One turn moves each row of this set onto another row. After a few examples, where does it send each row asked below?
Q155: [-26   1  17 -23 -16   7  15  24 -20  10 -29  13 -14   2 -18  20   0  11
  24   7  11   4  27  -5  11  19  23  -3  -1 -33 -26  17]
Q524: [ 11 -23   2 -30   7 -21  19  26   9   5 -38  -6  -1  12 -13  10  31   6
  -4  -7  22  -7  10  16   4 -10  16 -19 -12  -1  -6   1]
Q570: [ 13  -5 -14  26   2  10   6 -16  11 -27  15 -27   0 -20  27 -18 -10  -7
   0   0 -16  -3   1  -5   6   5   9  35 -15  12 -25   4]
Q392: [ 20  23  -1   9  -8  -6  -5  12  -3 -21  34 -11  12 -34  12 -34 -14  11
  13  -4  -1   7  -1   1  15   3  -7  32 -18  -8 -14  14]
Q918: [ 16  -6 -23   9   9  18   4   6   2 -27  17 -35   3 -28  31 -21  -6   3
  11  10  -8   1  -7  10 -10   4  15  23  -9   5 -20   1]
Q336: [ -4  -3  14   9 -26  -6   5  -6   6  18 -47  -2   2  23  -4  10  -7 -12
 -11 -23   1   7   8 -25  30   5   2 -25  -2 -17 -12 -10]
Q833: [ -3  -3  -4  21   1  21  11  -5  -1 -17  25 -32   4 -22  20 -25 -18  -3
  24   8 -11  -2  -3  -1  -8   7   8  33 -18  -4 -29   9]
Q951: [ 16  16  -4   5  -4   1   5  11   9 -21  32  -1  12 -21  32 -31 -12  16
   7   3 -12  10  -2  20   7   0 -14  20 -16   5  -8  20]
Q627: [ -3  -8  12  16 -32  -2 -13  -8   2  10 -48  -3   9  13  -9   9  -3 -13
  -8 -22   7  -7   8 -33  24   3   3 -20   1  -7 -18 -10]
Q630: [ 14  -2   6  -9   3 -16  45  24  17   6  26  -4  18  12  -9 -20   3 -11
 -20   5   9  -8   0   6  10  -5  11  38  21  -6 -12   8]
Q334: [-27  -1  16 -11 -17  12   0  27  -5  10 -33  25  -5   2 -21   8  10  12
  17  14  14  -4  28  -3  -2  21  15  -4 -13 -32 -32  18]
Q571: [  7 -19   2 -19   5  -6   3  28  25   7 -46   6   4   6 -13   5  31  11
  -5  -3  24 -14   6  11  -7   1  12 -23 -17  -2  -3  -5]
Q57: [  3 -30   1 -23   4 -10  10  23   9  -1 -37  -3   7   7  -8  16  29  12
  -3  -5  26 -20  10  13  -9  -7  12 -20  -9  10   1  -2]
Q964: [-35  -7  13 -15 -25  14   4  27 -20   3 -24  20  -4   6 -15  14   2  11
  20  10  13  -8  28   0   3  17  17  -1   3 -25 -38  15]
Q244: [ 27  21   7 -15 -11   2  17  12  -4   4   1  -6   2 -24  -6  -6  -4  -7
   7  20  -7   6   4 -21  14   8  31  27  41  -3  -6  37]
Q661: [ -4   0  11  15 -26   0 -14  -1  15  13 -52  12   4  11 -12   7   1  -6
 -14 -16   8  -2  12 -30  20  15   4 -18 -11 -20 -16 -12]
Q98: [ 19  21   5  11  -3   1   3   0  16 -20  25  -9   6 -36  22 -22 -22  15
  15  -9  -7   1 -10   1  14   8  -9  24 -15   9   9  10]
Q795: [ 15   5  15   7  -6   2  30  -2  -2  21  14 -17  31   3  20  -1 -21   0
 -16  10  -3  17  -4 -23  -8   4   3   2  20 -15  21  13]

Q392 goes to Q98
Q627 goes to Q57
Q524 goes to Q155
Where do these go?
Q661 goes to Q571
Q918 goes to Q833
Q244 goes to Q795

